In the data rows, the value 128 means zero.
Here is a table of points, one per row:
[159 111 159 115 107 219 144 160 132 104  91 139  86  91 150 153 180 163
 170 169 128 137 122 140 144 117  84 126  63 127  79 168]
[ 82 100  90 116 108 152  84 176 173 140 176 143 102  82 164 142 152 160
 114 142 151 112 158 115 195 119  60 130 111 144 179 156]
[108 246  84 168 150 110 120 121 114  96 139 122  84 155  71  61 126  68
  70  71 180 115 151 140  90 135 167 101 156  79  47  49]
[137  78 153 186 185 105 123 173 144 116 111 130  85  92 123 225 166 114
  84 215 126 111   0 137 240  98  36 204   3 185 123 177]
[184  57 178 105  74  84 162 115 117  88 150  60 191 119 145 126 110 152
 125 119 150  94 149 144 116 172 117 161 102 117 159 179]
[ 93 158  84 192 156 106 121  84 124 100 190  73 171 135  94 102 113 120
  90  81 122 155 146 175 146 106  97 180 136 128 126 112]
[111 129 123 137 169 146 144  62 147 121 153  43  96 126 117  59 136  99
  99 125 123 171 104 182 114 134 119 169 175 135  10 113]
[174 114 162 130 107 195 150 142 135 159  71 133 192 134 127 160  94 115
 155 255 106 169 151 149 116 161 113 122 162 109 133  85]
[ 88 166 151  40 111 100 110 184  98 148 137  71 141 145 177 107 129 153
 141  54 177  70 121 156  60 146 170 132 136  62 147 101]
[108 127 119 212  81  69 150 120 106 179  73 133  32  95 110 155 107 165
 130 137  90 215 146 149 193 179 112 136 195  79 174 146]
[191 111 123  83 126 150 185 151 104 159  71 219 130 157  80  85  59 130
 112 121 120 200 144  61 112 134 178 135  79  78 174 139]
[ 74 133  66 107 185 118  97 174 147  64 124 222 203 160  72  61 155 122
  98 159 138  68 202  14  90  88 186  74 191 206 142  64]
[142 158  80  57 151 205 152 153 196 127 104 182 125 160 190 103 124 220
 174 165  69 220 221  46  81 104 235  93 191 177 173 144]
[117 186 138  67 124 112 119 114 133 131 186 132  72 168 162  31 111 119
 162  35 143  32 206 124  32 175 142 104 131 110 114 101]
[116  89 160 114 110 109 121  86 150 151 115 113 138 165 126 132 118  93
  82  46 125 140 133 117  82 119 157 123 124 112 139 168]
[129 197 167 111 101 140 129 175 159 176 119 169 113  94 136 133 124 158
 201 140 123 143 163 134  97 144 111  59 224  68 127 155]
[110 191 127 170 146 138 122 152 131  98 136  89 108 145 101  80 140 113
 118  74 178  89 104 179 162 115 115 157 131 123  55  89]
[154 160  90  62 194 216  89 123  87  45 130 207 157 115 162 164 215  96
 146 178  78 133 140 160 158  12 110  60 166 126 114 109]
[146  98 118  93 188 177  88 173 192 137  88 204 101 133 155 149 144 136
  96 202 102 104 124 102 141 130  84 129 104 187 165  95]
[172  32 135 138 124 128 140 144 145 105  99 162 169 143 132 132 124 155
 162 148 132 133 143  87 103 128  90 122  59 147 170 124]
[132 129  89 150 190  89 151  87  99 149 156 183  72 111 186  69 134 176
  94 164 120 140 168 109 117 112  70 120 183 133 168  98]
[155  76 138 154 138 128 113 132 105 110  59 141 134 181 108 230 124 124
 113 253  43 125 156 140 158 137  69 148 135 133 181  75]
[ 83 156  80 168 216 115 175  99 153 170 139  12  65  68   8  73  85  88
  64 104 162 146 107 163 103 128  83 102 177 104 114 112]
[155   1 211 185  67  89  81 231  68   0 114  76  41 158  70 255 181 137
  46 243 234  66   0 164 217 178   0 255   0 129 149 243]
[127 104  90 165  70 109 103 166  85 173  89 130 123 127  50 188 149 101
  68 186 130 190 113 105 168 122 126 141 156 165 179 181]
[113 105 139  76 109 134 193  70 140 162 175  81  99 106 141 162 144 160
  85  63 175 159 144 170 133 103 135 126 170 129 147 176]
[108 125 132  85 145 110 119 103 124 183 154  15  81 142 118 136  88 183
 105  57 135  52  90 161 143 101 100 145  85 113 141 105]
[ 85 123 120 131 122 178 142 130  83 153  84 181 167 129 128 154 120 102
 173 125 162 142 116 116 169  67 136 130 168 151 144 182]
[123 125 148   0 234 151 156 100 137  77 146 183 194 136 206 221 124 159
 117  58 203  10 158 117  99 118 160 181  87 148 134 142]
[127  83 117  63  66 132 129 127 132 101 155 125 130  84 147 109  92 154
 106  68 148  77 105 115 113 140 149 165 121 145 164 206]
[167 116 177 154 103 155 122  99 105  86 174 123 169 106 220 146 158 117
 144  37 122  94 102 126 174 107 216 134  53 153  53 160]
[118 149 100 114 120 120 132 146 117 143  57 148 109 118 124 101 172 106
 172 240  91 139 161 138 100 194 125 125 175 133 135 112]
[146 196  98 168  67 214 145  95  94  59 140 131 113  47 132 113 180 192
 167 167  41 146  25 190 171 144  78  79 132 124  79 236]
[146  86 177 163  56 163 161 132 104 154 137 137 137 119 105 150 119 168
 161 174  57 193  95  78 163 157  91 133  87 103 123 148]
[121 103 176 113 181 121 117  78 182 155 170  84 136 142 163 144 111  85
 102 147 150  79 109 106 196 103 135 147  41 163 125 102]
[115 134  97 104 163  79 111 120 103 109 149  72 129 150 156 116  95 165
 160  62 118  35 116 210  80 120 149 152  75  72 118 101]
[131 138 104 160 142 174 105 141 114 151  93 181 100 164 155 100 138  58
 193 180 120 161  89  92 137 151 139 138 110 159  71 144]
[ 95 165 129 137 142 117 118 136 122 110 140 110 108  94 128  97  60 141
  99  23 108  82 132 203 110 177 166 166 148 140 161  92]
[157 192  93 218 123  98 144 107 130 174 144  45 115  39 101  55 104 149
 133  51 126 135  75 132 119 166 147 125 145 180  97  27]
[121 116 139 152 138 126 179 144 158 111 140  49 110 102  66 129 101 122
  98 133 150 158  96 115 113  83  62 150  80 106  89 169]
[ 77 107 106 160 135 159 144 172 139 128 130 123 121  82 173 212 179 176
 125 194 131 123  72  58 163 129  93 110 133 183  81 116]
[144 170 180 167 119  71  94 135 149 155 158  59 226 121 111 130 115 119
 112  92 132 106  84 166 159 168  86 158  66 182 114 158]
[164 118 118  81 151  92  70  74 128 163 153  96 119  99 131 108 110 160
  50  27 145 142 112  51 126 123 255 157  94 180 217  42]
[128 156 194 156 110 139 136 110  96 122 124 149 108 139 130 155 124 122
 166 181  94 182 208  99 152 153  93  72 174 171 125 138]
[166 104  81  85 161  49 165 154 138 178 179 107 146 104 135 115  86 140
 110  96 154  95 153 115  41 143 181  84 126 113 139  26]
[128  96 101 165 133  94 126 122 107 156 103 122 154 118 100 136 146 103
  97 174 121 140 156  50 201 145 121 118 149 110 150 153]
[145   6 185 109  97  52 119  93 129 115 106  76 170 127 141 147 112 146
  68 139 176 159 140 153  43 119 105 148  67 115 145 156]
[158 159 155 158 147 118 105 126 169 138  76 193 154 120 103 125 187 135
 183 131 146 157 104  64  84  59 117 114  93  75  96 147]
[141 108 115 125  91 124 168 130 143  93 104 178 120 201 161 136 153 104
 164 162  82 102 114  97 144 140 104 130  73 147 200 112]
[153  73 149 176  46 156 186 142 109 124 133 122 108 114 102 145  97 114
 186 196 160 162 190 153 185 124  70 129 167 147 158 152]
[ 64  90 133 162 145 138  97 178  57 170 134 162  75 123 119 172 165 129
 146 198  66 145 154 146 137 138 157 110 201 193  74  99]
[105 137  96 129 150 145 157  98 146 167  52 170 119 125 150 124 115 145
 145 158  47 117 221 121 101 148 161  37 207 107  97 150]
[ 57 168 146 223 215 102  58 166 136 141 114 138 154 189  43  89 104  73
  76 128 140 132 125 124 193  84 235 145 154 194  72  52]
[124 255 137  65  88 104  99 101 121 102 134 190 104 152 149 117 126 123
 158 111 107 202 189  95 160 100 158  80 233  76 106  81]
[122 140  90 151 154 160  87 158 100 115 140 196  73  84 110 144 191 124
  82 202 112 133 105 156 174 101  90 119  91 153  75 137]
[160 125 142 152  87 168 117  88 192 155  79 138  99 137  99 166  98 140
 179 183 155 214 119 128 165 124  95 145 136 103 159 121]
[146 160 143 142 176 158 141 118 118  90  64 159 167 136 156 142 115 131
 188 184 157  88 125  84 123 125 119 100 133 151  83 138]
[140 142  86 162 163  84 129 101 144 113 150  59 132 129  91  79  69 113
  66  97 172 113 133 142 125 104 158 159 117 116 128  69]
[182 111 131  84  65 137 162 105 128  92 111  86 152 194 210 126 152 125
  94  12 119 125  44 118 136 138 171 138 109 167 112 169]
[119 172 144 156  77 151 147 163  74 156 116 163 147  97  99 127 153 145
 167 146 100 204 168 150 136 122 153  26 151 145  94 133]
[126 103  91  87 110 110 145  59 151 121 177 131 141 146  84 142 139 115
 138 103  95 151 143 152  46 103 132 202 167  69 141 121]
[ 47 104 150 160  86 113 141 128 111 142 129 122 110 136 137 136 143 130
 157 159  97 176 198  98 178 137  82  81 201 156 165 164]
[ 82 201 122  63 128 112 147 102  63 175 146 162 100 136 169  25  89 124
 156   0 127 148 165 106  63 131 255  26 223 110 139 131]
[182 105 142 166 101 122 134 130 101 163 145 100 181 113  67  20 130 121
 206  97  97 111 128 104  42  75 189 125 225 168 166 101]
[188 187  99  89 156 185 112 141 114 104 103 219 160 190 120  89 140 110
 137 174 171 156 140  41 102  82 132  99 145 107 105  95]
[127  94  90 158  82 112 102 146  98 166  96 173 206 131 115 168 121 140
 155 147  71 179 220 139 185 131  89 112 183 159 180  94]
[104 113 143 137 149 187 153 170 165 117 109 204 110 108 106 136 147  98
 106 172 124 101  40 132 144 110  64 131  81 139 167 150]
[155 129 125  68 149 161 121 211 180  87 120 212 120 150 162 190 147 114
 107 156 109 135 126 126 136  88 106  86 160  96 125 142]
[144 230 159 131  76 132 132  76 138 142 190  34  78 120 180  74 154 146
 187  27 131  91  47 183 148 205 156 116 135  35  92 153]
[103  61 119 120  89 123 121 120 165 137 146  82 160 118 101  66  44 122
  41 145 139  78 141 158  80 114  62 159 169 122  93 165]
[167 114 138 232 214 161 122 215 126 118 148 175 148 141  99 152 169  73
 116 164 147 173  66  92 186 149 104 163  77  69  81 135]
[205 167 130  59 111 215  80 113 131  73 129 179 107  95 167 168 133 166
 178 140 117  93 126 130 170 111 145  62 183 141  68 153]
[112 124 119 184 143 209  99 102 105  58 113 161  93 236 208 134 113  64
 181 203 144 106 103  42  79 131  80 108  84 118 174 194]
These points spread out most along one direction. Take the direction at right angles to it along which they spread out most. Then take the direction at right angles to both along which they spread out most. Go by this last direction. How many in every 100 of the points above lie lower along it than each point below? Round to a whole number. More than half of the points above lie lower than the first one.
[ 77 186 147 131 125 111  83 150 105 171  89 162 106 105 105 120 156 111
 132 203  84 150 169 157 154 161 121  90 122 180 152 127] 16
[143 123 139 119 187 167 112 116 109 143 123 227 161 185  73 128 171 100
 144 136 139 174 134  96  97  90 152  98  88 113 148 126] 73
[119 149 149 147 160  65  66 139  91 139 159 112 101  99 141 105 139 124
 134 102 166  88  81 162  82 170 207 135  54 118 143 104] 60
[ 99  78  44  74 148  39 152  90 181 181  79  25 127 117 201  78 183  90
 186  60 217  57 155 167 122 159 185 134 113  33 178  84] 67
[142 112 202 180  70 112 188  81 147 160 115  82 184 138 182 178  70 127
  71 110 102 111 122 119  93  75 175 163  77 143 104 152] 64
[139 120  75 106 125  44 111 142 147 158 174  58 120 123 136 114  88 123
 143  65 126  76 115 154  88 195 156  97 113 105 127  95] 49
[142 160 134 120  80  70 129 138 179 190 199  46  99 103 108 131 115 118
 114  56 133 140 149 215 108 177 143 187 116 139 122 117] 16
[131  70 111  72 100 135  85  82 156 106 144 117 139  72 134 168 127 140
  80 104 105 112 110 132  91 143 138 183  95 122 113 137] 78
[ 76 178 143 112 194 110 120 102 138  63 162 140 144 175 106 110 106  99
 108  93 164  45 121 209 127 137 156 145  90 118  86  31] 67
[119 109 116  93 119  58 179 134 134  89 176  36 209 126 133 126  93 128
  93  68 192 137 169 145  74 116  91 183 135 117 123 130] 59
[149  82 152 117 125 136 151 111 133 111 155 105 163 178 107 162 115 121
 126  65 164 154  95 171 144 139  99 183 127 114 140 155] 60
[ 58 114 150  86  54 110 142 119  96 139 114 175 136 109 126 121 142 172
 190 153  44 165 172 120 138 141  88 126 190  76 208 190] 38
